Each path is a new rotation, seen through one point. The rows after it are directions, each followed by how far the rotation turns it, in degrees each step (0 if it stays put).
Each turn is a multiple of 5 degrees from 10 to 175, or 0.
Each row of a path follows its step; steps can be skipped.
path 1
step 1: [  3 -34 -16   2  -8  -5  13  -2 -20 -45   8  -6   7 -18  10  14 -40   5
 -17 -19  21  -8  19  34  10   1  -2   1  13  15 -30 -17 -31   7   7   2
  11 -16  18  21   4 -10 -40   0  34 -29  20  16  -6   1  12   0  17  21
 -64 -19 -43   6  13 -22  10 -24 -16   7]
step 2: [ 37 -52  22 -32  33 -13 -11  -2  -2 -16  -5  29 -36  21   0 -10  32  21
  -2   5  13   2  18  -2 -25  -3 -18  -4  -2  13  23 -13  13  -7  19  20
 -23  25 -14 -31 -50  -7 -10 -13   1  14 -10  35  25  14  18   3   8  32
 -25   8  31  14  25   5   6 -11 -15  -8]
step 3: [-31 -25 -14 -10   6   4  -9 -22  -6 -34  21 -12  -5 -40  17 -28   5 -26
  33 -25 -17   6  10   0 -10  38  25  22  12  22   5  18  10 -16  -7   5
  27  22  48   6  -7   4  35 -31 -23 -12  -2  12  14  -1  48  16 -15  22
  16  -3   7  12 -29  19  13  20  25  -5]
step 4: [  2  15 -21 -11  -2  13   4  17  13  19 -12  10  -8   1  20  17 -59 -29
  10 -46  13 -23  24  20   0 -21  24  19   7   4   1   6  21   4  23 -11
 -12 -46  13 -16  -3  13 -26   0  -3   2  -8 -18  19  34  13 -20  37  -5
   0  41  14  29  24  44   4   5  21 -16]
step 7: [  7   0   1 -34 -11   9 -13   7  28  32  27 -47 -15 -20   1  24  13 -36
 -16  40  15  17  -5   4  -5 -23 -31 -14   3   2  21   5  10  -1  36   7
 -10 -32   1  14  13 -20   2   9  -7   0  -6  28 -10 -25  35 -16  11 -16
  20 -13 -30   1  58   2 -17 -12  13 -18]
step 8: [ 16 -13  40  27 -33  53 -20  13  -8 -15  37 -10 -32  12  -7  -8  -1   6
  30   7  -5  21 -15   7  20  14  -4   1  14   7  -6  18   3  -8  -7 -25
   7 -33  22 -12 -27  22 -36   9  -3 -31 -17   1  -5  -4   6  26   9 -18
   2 -29  12  -1 -15 -42 -14 -31 -25  32]
step 9: [  4   3   1 -27 -20  35  27 -11 -12   3 -26   6 -16 -40   8   4  -3  28
 -10  22  34  33  -8  -4 -28  -5  43  13  23  -1  10 -38   7 -35 -35  35
 -25  22   3 -19  -9   0 -42   6  -3 -16 -16 -12   4  21 -10   4 -22   7
 -11  -5 -34  20  16  -9  -8  21 -13 -13]
step 10: [-23 -30 -24 -19  29 -11 -10  28  18 -17  15 -14   2 -16   9  -2 -44  -5
 -41  -7  12  18  12 -32  21   4  10  -8   7  -9  31 -12  -2  22 -20  44
  17 -11 -22  24 -24 -11  -4  -9 -10  -6  -2  -9 -13 -30  32  22 -22  16
 -35  -8  35  23   0  -7  -8 -42   9  17]
step 11: [ 16  18  10   0  12 -12   8  40  -3  -3  48  23 -10  16  33  23  17   3
   7 -58  -8   4   1  10 -16  -8  45 -28  13  11   2  27  12  14 -16 -20
 -16  23 -11  18 -17  39 -10 -17   5  -9  -5  39  32   7  25  12  -3  26
 -23  -3  -8 -14   7  10  14  -3 -29 -26]
step 14: [ 16  -3  -2  17 -18  -4  18 -18 -26  -5 -38 -23   9  -9  11 -12  17 -40
 -20  -4  -8  -9  -4  27  24 -36 -17  -2  13  61  -7 -23   6  -4   9  -6
 -22 -49   6 -13  12  15 -13 -13  16  -4 -13  39   3  -5   2 -17 -11  36
 -36 -25   3 -25   9  29  20  -4 -12 -15]
step 15: [ 12 -31 -15 -29 -38  12   7   7   8  -4  26  -4 -34  31   9 -37  23   6
 -30  39  -2   9 -16 -39  17  32  -1  11  -4  28 -19  -4  19 -11  42 -17
  22  14  13 -28  -6 -13  29  17  -5  16 -10  11   8  26   0   5  33  -3
 -36  -3  15  26   4  17 -16  -8   3  -4]
Directions:
[ -4   1  11   5  -3   1  -6  -3   1   5   4  -5  -7  -4   3  11   1  -1
  18  -9   6   1   2   4  -3   0  -4  -6  -4   3   1   1   1  -3  -1   1
   4   0   8 -10  -2  -6   0  -2 -12   3   0   2   0  -5   0  -1  -4 -14
   5   3   0   5   1   4   7   5   0   9]  80
[ 14  11   1 -12   0   1  -2   5   2  -5   2  -4  14 -10   0   3  -2   5
   9   8   1   7  -2  -3   3   1   1   5   1  -1  -7  -4   0   2  -5  -4
   6  -1  -5  -3 -10   2   3   4  -2   1   2   2  -4   0   2  -9   2  -2
  -2  -8   1  -1   5   0  -3  -2  -5  11]  40
[ -8  10   2  -7   2  -1   3  -5   3  -3   1  -1   6   5   1 -10  -3  -8
  -3   8   6 -10  -4   4  -2   3  -7   3   1  10   3   1   7   2   8  -6
   5   1   7  -8   3  12  -2   2  -7   6  -2   2   2   6  -5   3   2   2
   2   4   1  -6   7   0   4  -1  10   8]  35
[ -2  -4   3  -2  -1  -2   5  -2  -9  -4   3  -7  12   1  -1  14  -1   0
  -3   6   3   3   2   5  -1  -2   5 -11   6  -7   2   4   4  -5  -1   0
  -1   2  -2   2  -7   7   1   6   1   5  -5  -6   2  -5  -1  16  -5  -3
  -5   7   2   3   3 -15   3   0   0  -2]  35
[  4   5  -1   0  -2   2  13   6  -4  -3   1   2   2  -2   6   6   9  -6
  -1  -6   0  -2  -1   1 -12   0   1   5   3   4  -5   5  -8   2  -5  -2
  -1  -7  10   1   0  -5  -7  -2   1   0  -5  -2 -20   7   0  -3  -5   6
  -3   9  -2  -6  -1  -4   4   7   0   1]  140
[ -1   5   4  -4   1  -4  -1  -5  -6 -11   3  -2  -7   6   2   8  -8  11
  -9  -3   2  -7  -7  -2  -4   7   1   3   1  -2   4   2  -2   4 -10   0
  -7   1  -8   0  -3  -4  -7  -7  -7  -7  15   8   2   0   2   5  -9   1
   0  -3  -4  -3   4   1  -1  -3   4   6]  35
